(in the rows, 128 means zero)
runs of hidden systems:
path 1, J_471 (11 x 22):
[[ 96 184 113 135 108 123  93 182 184 180 112 112 150 151  88 140 148 104
  135 144 159 126]
 [180 139  62 177 124 119 107 105 104 136 155  88 186 102  99 109 127 139
  144 118 140 117]
 [155 141 108 131  99  73 163  93  96 103  87 166 117 168 105  71  86 122
  125  88 109 111]
 [126  94 102 136 128 103 136 140 151  72 149 150  58 127 171  80 166 134
   73 126 102 154]
 [121  52 201 120 122 173 158 138  85 120 147 157 115  96 170 150 145 148
  131 117 109 167]
 [ 45 125 199  99 141 163  91 134 141 152 119 126  93 132  95 204 119 104
  116 131 143 137]
 [114 176 110 119 155 169  77 120 133 154 117  43 165  95 149 191 134 125
  135 166 157  90]
 [148 193 106 128 129 129 121 139 125 152  83 114 214 170 120  92  74 133
  189 154 150  75]
 [175 158  47 152 160  72 133 124 190 109 160 167 144 158  88  48 118 135
  142 141 123 104]
 [205  78  87 141 116  69 226 109 128 127 160 180 110 107 143  96 159 148
  127  87  84 147]
 [105  66 173 135  53  97 187 151 124 138 138 153  46 146 124 137 156 113
   79  78 100 209]]
path 2, J_801 (11 x 22):
[[132 110 180  85 147 117 129 118  98 154 116 163 112 119 111 114 147 145
  110  82 117 103]
 [ 74 129 119 130 125 119 112 121 147 166 106 123 113 106 162 139 170 139
   96 151  99  85]
 [ 95 111 140 167  96 167 134 113 107 138 127 114 162 118 150 154 108 135
  162 174 111 137]
 [104 149 117 146 131 129 126 110 135  86 118 147 119 163  90 156  70 103
  168 138 141 137]
 [183 146  75 113 170 111 150 142 150  84 137 116 126 132 148 137 109 112
  138 118 153 137]
 [190 120 149  95 134 108 167 172 144 166 148 127 144 148 123  89 131 137
  119  95 137 146]
 [132 136 141 126 111 115 106 119 148 177 157 132 105 107  82  98 192 148
   85 105 116 119]
 [104 111 134 150  85 133 104 100  62 137 110 103 117  95 144 144 190 151
  120 121 107 118]
 [ 56 115 146 139 102 132  88 125  84 100  80 116 122 161 151 127 103 108
  130 167 114 136]
 [112 133 120 126 166 169 106 114 149  57 122 149 142 117 155 125  68  97
  134 182 139 135]
 [160 124 131 103 183 146 179 152 159 109 125 191 156 117 142 148  78 118
  160 104 153 117]]
path 3, J_471 (11 x 22):
[[126 130  98 157 168 137  96 152 192 113 181 177 137 120 121  71 164 163
  136 164 125 110]
 [150  76 120 146 147 102 197  94 111 161 152 175 145 101 119 168 128 149
  175 107  93 117]
 [ 95 130 126 129  81  87 174 128 168 160 121 102  72 166 113 167 108  91
   97 124 110 170]
 [165 152 124 146  75 180 120 138 115  94 157  53 108 107 148 141 156 134
  112 122 157 184]
 [142 143 173 100 126 146  85 150  47  87  87 139 136 155 100 120 123 127
  163  82 170 129]
 [109 117 115  83 207  89  46 129 124 116 113 134 129 122 120  96 144 106
   86 144 131  97]
 [131 105 135 115 144 139 144 100 136 174 112 157 188  69 178  90 130 138
  110 171  87  81]
 [ 62 137 126 185  90 143 164 132 196 164 128 192 135 137 114 130 104 142
  147 150 102 103]
 [124 123  68 202 128 136 168 112 162 106 188  94  97 132 129 196 105 150
  159 120 129 144]
 [187 142 143 100 112 120 195 131  96 100 125  70  95 188 138 165  78 128
  164  90 151 165]
 [179 164 157  54 137 115  92 180 133 102 136  91  83 172 108  91 174 113
  104 114 169 173]]
path 4, J_794 (11 x 22):
[[125 132  85 136 131 102  91 130 139 138 124  88 115 110 156  82 163 136
   53 120 119 103]
 [124  96 165 150  96 151 141 105  79 133 122 141 144 124 162  69 120 174
  122 126  92 108]
 [ 50  98 145 146 146 129 125 112 134  90 122 185  81 154 133 143 104 136
  141 144 102 114]
 [133 114 120 121 165 163 163 128 141  90 146 120 115 105 184 203 122 130
  168 158 133 141]
 [144 153 165 100 121 157 156 175 155 156 121 117 157 151 108 175  88  95
  163 126 169 163]
 [153 185  92 125 149 123  85 141 182 158 154  98 150 120  61 131 138 109
  116 121 170 120]
 [194 148  90 135 112  83 125 114  85 172 120  97 169 120 101  82 158 148
  127  90 129  97]
 [110 106 108 139  94  53 117 118 102 134  98 140 112 172 124  40 144 128
   95 135  83 123]
 [116  86 133 139 110 133 131  80 111  65 140 167  79  97 177  85 164 144
  102 169  74 146]
 [ 87  77 195 119 113 178 160 135  95  82 109 187  85 108 171 181 126 124
  137 108 121 160]
 [ 66 116 161 119 173 191 112 171 168 118 142 106 104 114 151 229  94 104
  112 118 169 149]]
path 5, J_247 (11 x 22):
[[153 130 124 137 125 145 137 119 128 113 174  76  78 117 119 175 142 144
  108  85 147 155]
 [145 142 174  98 108 141 121 160  77 133 114  64 118 175 143 124 133 149
  137 104 150 139]
 [117 155 150  95 142 142  48 143 112 121 110 109 150 141 121  81 159 129
  130 176 142 113]
 [126 120 127 103 159 123 105  92 103 144  87 172 182  74 134 122 143 112
  143 165 110  85]
 [ 74 105  86 155 127  83 158 120 157 158  87 188 146 117 134 140 104  94
  120 132  96 101]
 [115 108  72 200 120 134 179 115 191 117 173 130 112 112 142 148  80 129
  105 119 113 144]
 [166 129 143 157 106 157 186 128 128  86 177 115  80 163 119 142  83 162
  145  67 146 162]
 [168 155 164  81 146 133 105 172 120  94 162  83  65 191 111 121 167 158
  147 103 167 153]
 [171 141 186  41 147 135  79 148  92 159 124  80 151 123 132 108 200 131
  142 173 140 138]
 [ 97 143 153  93  96 109  74 117  97 191  53 152 190  91 105 109 181  85
  125 177 113 109]
 [ 63 112  50 191 112 103  98  91 125 148  76 164 179  56 140 138 131  88
   93 144 100  87]]
path 6, J_801 (11 x 22):
[[134 120 136  71 143  95 160 104 137 133  92 148 121 117 157 138 127  88
  122 171  98 132]
 [123 136 113 141  91 144 155 159 183 153 113 164 161  93 142 130 136  93
  119 148 128 149]
 [119 110 108 191 111 145 123 147 130 138 155 139 152 111  88 150 110 126
  128  80 152 147]
 [129 129 113 147 140 116 121 111  99 112 139  81  96 155 113 141  91 147
  104  66 141 110]
 [150 158 144  98 135 133 130 128 122 111 128  78  95 168 167  90 130 168
  119 137 125 103]
 [137 134 172  90 137 140 114 138 131 129 137 154 128 138 134  93 179 153
  165 180 117 127]
 [110 101 135 108 142 107 114 112 122 146 120 177 138  90 104 161 176  96
  149 163 109 139]
 [105 111  95 145 102 109 143 121 127 152  89 130 155  90 136 173 109  70
  106 128 121 146]
 [119 144  97 183  90 151 137 144 144 118 118 108 154 136 131 117  57 110
  102 100 149 138]
 [152 142 119 159 150 154 122 135 130  82 167 120 114 157 119  95  85 171
  128  79 154 112]
 [157 120 152  88 182 115 141 130 118 114 158 125  80 163 142 111 151 183
  139 106 123 100]]
path 7, J_21 (11 x 22):
[[108 122 140 163 134 170 112 139 194 146 173 151 141 112 112  72  90 145
   66 119 127 118]
 [113 134 145 161 122 161 143  79 108 109 150 159  79 105 107 161 139 186
  140  72 121  85]
 [ 95 125 144 119 124 100 144 141  99 133 123  71  73 210 149 168 137 161
  168 133 116 123]
 [163 139 145  92 143 142 107 117 134 113 163  64 143 143 137 125 128 115
  159 217 131 173]
 [172 162 133  83 127 125 118 124 121 124  92 181 179  93  81 136 147  73
  169 151 153 145]
 [123 123  53 143 137  69 118 177 151 164  89 151 163 102 123 133 156  82
   94  90 145 115]
 [132  85 100 192  99 135 149 121 126 159 142 111 164  92 158  83  90 143
   56  84 109 119]
 [ 96 140 168 160  81 161 136  87 122  93 132 157  70 153 118  71  87 174
   90  89 107 104]
 [ 95 117 151 119 158 141 119 126 112  55 154 129  27 168 161 152 168 180
  152 132 119 126]
 [130  84 196  64 181 136 139 145 104 136 151 101 124 157 151 187 138 128
  193 186 126 167]
 [138 177 151  61 158 138 109 131 177 185 113 112 180 110  85 180 124  68
  154 193 154 138]]
path 8, J_247 (11 x 22):
[[128 147 143 178  63 207 179 153 174 134 137 139 149 108 143 130  68 128
  109  97 149 151]
 [129 149 126 172 143 158  97 149 123 101 174 133  97 152  67 142 131 179
  149  47 173 112]
 [170 124 139  80 196  91 115 118  85 143 156  52 113 176 128 131 138 171
  153 122 131  99]
 [149 161 162  64 106 101 130 124 129 157  94 112 144 168 142  63 149 119
  144 209  99 127]
 [124 140 104 137  90 128 106 116 141 119 101 196 155  63 123 107 206  96
  138 188 110 140]
 [ 97  57  90 173 116 100 140 119  92 134 109 171 147  69 127 184 135  85
  115  94 113 154]
 [ 85  98 106 169 121 121 138 131 144 116 128  90 101 145 138 151  40  95
   53  75 134 150]
 [148 161 153 136 139 207 140 133 153  81 160  93  98 141 162 104  62 176
   94  85 158 107]
 [145 150 195  88 176 166 121 160 121 118 152 152 108 176 119 110 147 204
  191 109 151  82]
 [129 141 154  65 184  90 100 129 143 182 144 120 131 156  95 147 195 140
  192 206 114 107]
 [145 156 104 107  79  85 148  91 132 193  90 112 181  97 115 154 169  75
  166 213  98 144]]
path 9, J_17 (11 x 22):
[[156 139 152  84 110 129 143 146 126 152  96 104 169 133 155 106 112  98
  124 164 130 147]
 [123 155 130 137 118 154  94 136 161 129 126 178 160  95  92  96 140 114
  120 139 143 124]
 [124  98  87 173 143 116 131 123 116 134 139 155 140  88 121 149 138 142
  122  78 127 104]
 [106 104 132 141 111 101 164 110 117 146 119 108 100 160 144 125  86 136
   97 101  99 120]
 [124 149 149 120 117 156 130 112 146  88 149 104  81 152 151 103 122 151
  119 159 119 137]
 [141 131 154 106 149 153 122 155 110  93 137 145 116 138 134 154 160 144
  186 139 151 144]
 [124 120 130  91 163  94 106 154 127 163 118 119 149 138  98 165 145  93
  146 139 143 141]
 [152 149 113 119 113 127 122 112 141 179 116  99 179  84 120 126 128 101
  100 144 129 123]
 [126 154 109 175  76 142 132 114 124 136 105 155 155 109 113  91 118 138
  120 103 125 102]
 [108  98  90 182 135 107 126 120 117  87 144 150 107 147 131  96 104 150
  116  98 114 115]
 [136  85 147 107 154 118 168 112 116  88 144 129  78 149 169 126 102 142
  118 124 105 144]]
path 10, J_21 (11 x 22):
[[132 142 119 159  89 120 118  91 100 156 141  92 153 130  66 157 128 119
  169 146 127 147]
 [149 165  76 129  87  86 117 105 100  94  85  95 122 137 112 123 128  81
  121 134 136 150]
 [168 108  95 123 121 109 126 161 106  76 102 142 145 121 173  68 131 100
   98 118 138 159]
 [124  75 162 114 156 129 126 152 139 124 137 197 131 111 132  70 115 123
   73  95 119 135]
 [ 76 104 170 120 154 155 134 116 156 157 145 161  81  94 140 154 143 161
   81  94 108  87]
 [ 67 134 170 146 120 181 137 130 126 159 136  87 102 142 159 195 127 181
  160 134 122  92]
 [108 169 134 140 133 155 104 116 124 116 144  65 137 183 106 171  91 139
  204 185 147 132]
 [194 175  74 104 156  97 126  99 118  85 121 112 159 143  94 146 109  89
  200 171 152 142]
 [214 138  61  99 130  49 169 154 141 139  97 158 175 123 122  88 146  77
  134 122 136 147]
 [167  97  98 147  90  88 151 159 167 178 140 163 152  86 123  43 167 114
   44  86 109 151]
 [ 90  88 165 178  56 154 118 113 109 147 144 158  88  81 119  85 166 162
   37  58 101 132]]
path 11, J_794 (11 x 22):
[[143 133 140 123 125 134 142 151 111 106 119 137 109 152 158  92 136 164
  128  96 132 108]
 [101  89 157 120 165 128 109 153 132 130 149 147 120 145 137 114 141 145
  137 148 117 131]
 [118 120 153 105 146 140 139  96 133 151 134 135 130  97 130 172 139 126
  144 160 110 119]
 [107 162 118 134  93 137 141 137 138 146  90 119 135 124 132 175 130 107
  149 133 139 125]
 [135 145  88 164 114 135 104 145 136 114 134  96 157 130 118 123 110 108
  129 131 153 147]
 [176 129 117 128 137 114 128 109 111 112 137 133 145 132  98  88  92 123
  117  97 135 129]
 [143 125 121 106 146  90 144 133 138 123 123 155  95 145 132  89 143 141
  102  98 117 110]
 [123  95 147 122 127 128 140 146 133 146 149 134 108 121 163 112 182 159
  120 143 102 132]
 [ 84 107 178 130 103 152 123 111 113 149 132 133 115 119 120 160 145 134
  141 154 108 144]
 [ 88 150 123 135 121 152 104 106 115 106 106 106 114 114 127 192 118 110
  139 139 142 123]
 [142 155 106 130 135 152 119 146 113 103  99  96 165 131 151 144  82 109
  140 121 165 123]]
path 12, J_627 (11 x 22):
[[ 80 138  91 172 131 158 104 141 177  84 162 132  54  92 140 186 174 139
   94 103 142 134]
 [126  69 171 130 158 170 146 129  70 146 155  55 142 128 180 184  88 164
  143 113 130 131]
 [118 195 174  76 143 141  84 123 143 137 111  79 128 195  82 108  66 115
  127 150 156 110]
 [186 195  80 106 160 129 100 119 126 106 109 147 166  92 125 119 190 142
  184 153 151  77]
 [127  84 116 142 115  66 167 175 103 187  91 194 187 153 116 115 146 122
  184 111 110 120]
 [114 112  70 176  83  69 145 107 192 151 158 134 114 128  91  98 124  84
   75 157  88 176]
 [161 112 132 160  57 170 190  85 111  81 149 129  76  74 171 128 133 146
   82  87 106 164]
 [ 78  95 182 126 133 162  94 180  87  72 129 100  55 180 154 137 110 145
   90  66 159 154]
 [127 111 168  66 236 160  39 108 112 102 165  74 129 114 128 144 122 126
  112 172 148 121]
 [133 177 193  38 175 153 126 110 126 185  68 161 178 104 120 156 125 127
  170 151 137  52]
 [ 79 191  61 159 120  99 117 175 193 196  77 155 188 138 119 144 161 120
  180 169 135  62]]
path 13, J_17 (11 x 22):
[[113 123 143 148  58 126 127 122 100 103 124 107  99 164 119 114 132 122
  137 150 115 182]
 [139 131 124 116 138 145  79 128  97  51 126 118 111 123 123 133 129  97
  124 135 157 168]
 [145 120 142  79 171 135 118 166 105 116  84 141 155 108 155 143 119  97
  119  96 164 121]
 [ 98 129 146 106 162 136 114 159 173 188 113 144 164 114 134 113 110 122
   86 122 133  84]
 [107 133 124 170 128 162 144  97 167 174 160 135 144  92 132 132 127 175
  125 136 104  76]
 [105 138 107 182  95 114 169  92 124 129 140 127  98 164 114 155 119 169
  180 128  99 107]
 [151 132  93 138 116  86 148 118 124  79 150  86  86 191 128 125 119 123
  162 161 119 174]
 [201 129 147  73 124 121 136 145 107  82 132 126 125 139 123 106 139  90
  144 145 148 201]
 [156 129 155  72 138 120  85 171 121 138 105 165 144  93  92 110 181  84
   94  96 163 154]
 [105  99 131 134 136 137  80 148 111 189 113 123 167  59 131 126 166 125
   57  83 134  97]
 [ 52 113 143 178 102 161 117  89 102 166 101 116 144 104 156 128  89 162
   90 112  99  63]]
path 14, J_627 (11 x 22):
[[117 119 142 156 117 167 105 115 122 122 156  95 134 122 133 106 104 148
  105 137 126 133]
 [124 146 153 117 144 147 118  95 103  93 126 137 107 140 110 133 103 147
  145 113 136 104]
 [128 137 115  96 175 102 122 145 127 116 110 127 119 151 150 143 145 130
  157 143 132 104]
 [145 120 134 107 133 119 140 150 148 163 127 137 168 125 134 120 142 112
  153 172 120 141]
 [130 151 121 146  84 130 145 127 158 157 128 152 140 109  90 135 137 110
  129 121 130 144]
 [131 123  86 174  98 118 139 126 115 124 133 108 114 114 131 143 136 135
  110  84 131 132]
 [133  96 134 141 123 123 126 124  88 107 135  93 117 151 145  95  96 138
   98 106 122 141]
 [130 129 160  93 154 139  98 109 121  84 134 139  98 137 125  91 122 129
  107 139 128 128]
 [115 124 153  86 172 141 114 134 129 120 116 164 115 106 144 156 166 132
  144 142 130 107]
 [ 88 119 139 120 143 131 129 154 154 183 114 130 155 123 136 173 135 115
  148 159 124 117]
 [125 163 103 161  96 145 143 115 162 164 128 102 166 119 114 148  99 118
  141 152 132 123]]

runs to name:
path 15 (2 x 22):
[[213 161  82 105 152 118 141 126 126 102 151  71 139 129 160 125 158 143
  169 162 142 133]
 [168 121 158  98  97  96 144 161 100 155  98 178 177 154  88  83 139 101
  171 133 132 161]]
	J_17
path 16 (2 x 22):
[[107 158  95 150  69  83  95 139 103 140  75 110 125 156 121  76 166 126
  104 119 120 109]
 [114  74 102 169 119 125  90 117  89  71 139 131 128 108 167  74 140 128
   97 155 102 154]]
	J_21
path 17 (2 x 22):
[[ 92  70 151 110 203 141 153 139 138 158 142 108 141 125 194 184  92 145
  138 151 111 102]
 [117 170 179 100 130 164 158 131 200 198 153  91 141 157 114 157  88 137
  150 174 129 118]]
	J_471
path 18 (2 x 22):
[[141  53  91 194 131 100 121 149  87 120 174 108 139 132  99 128  96 125
  101  49 142 173]
 [133 132 160 110 122 130 130  97 115 103 140  76  50 160 131  96  83 149
   41  62 125 123]]
	J_801
path 19 (2 x 22):
[[110 134 171  65 144 125 137 132 149 111 100 138  80 151 150 122 104 104
   87 131 126 132]
 [127 130 146 107 171 180 119 168 163 128 145 136 135  94 173 151 160 151
  136 140 150 112]]
	J_21
path 20 (2 x 22):
[[159 121  94 124 145  94 127 173 140 146 118 177 166 108  99 125 161 101
  143  98 151 138]
 [144  92 102 136 115  79 142 124 143 186 147 110 138 102 114 113 146 105
   70 110 105 150]]
	J_794
path 21 (2 x 22):
[[182 124 138 124 121 145  97 180  59 105 116 110 172 136 129  93 135 135
  141  74 175 144]
 [108 109 151  94 182  92  66 124 117 138 123 149 124 149  98  56 121 134
   76 111 121  89]]
	J_801
path 22 (2 x 22):
[[144 133 119 100 178 112 134 137 136 107 117 177 120 132 146 104 146 149
  144 122 126  86]
 [112  97 138 120 148 109 148 158 163 168 147 159 129 138 137 127 160 140
  149 158 102 130]]
	J_627
path 23 (2 x 22):
[[ 94 152 146 138  98 160 157 108 107  75 101 120  63 151 151 180  95 141
  137  97 132 121]
 [122 151 123 109 171 137 111 186 149  89 137  80 103 195 160 143 110 139
  153 140 166 132]]
	J_17
path 24 (2 x 22):
[[ 81 158 116 156 121 170 119 111 144 114  99 129 123 105 149 153  90 133
  102 110 138  81]
 [117 134 116 158 157 159 141 150 128 110 134 112 149 162 166 143  83 168
  180 129 142  92]]
	J_801
path 25 (2 x 22):
[[ 98 165 112 152 130 174  39 150 110  67 105 161 138  94  93 149 162 111
  148 118 180 124]
 [120  93  82 131 210 105  97 126  84 116  91 133 189 108 153 139  73 108
  127 107 140  76]]
	J_471
path 26 (2 x 22):
[[131 116 150  98 176 115 130 111 131 115 154 129  89 153 123 137 129 149
  144 136 118 118]
 [138 147 154  83 123 127 155 134 150 150 119 116 116 139 145 148 149 121
  150 169 120 138]]
	J_247
path 27 (2 x 22):
[[113 148  96 146 121 112 144 160 168 153 110 139 117 130 128 133 123 123
   88  73 142 102]
 [137 114 119 171 125 152 123 141 123 149 174  70 136 129 147 117 129 177
  118 109 131 119]]
	J_801
path 28 (2 x 22):
[[102 134 148 142 113 163 131 151 157 157 115 151 165 113 117 141  88 106
  118 119 143 130]
 [121 155  99 163 142 141 115 119 150 139 147 129 131 117  92 147 112 147
  126  88 147  91]]
	J_247
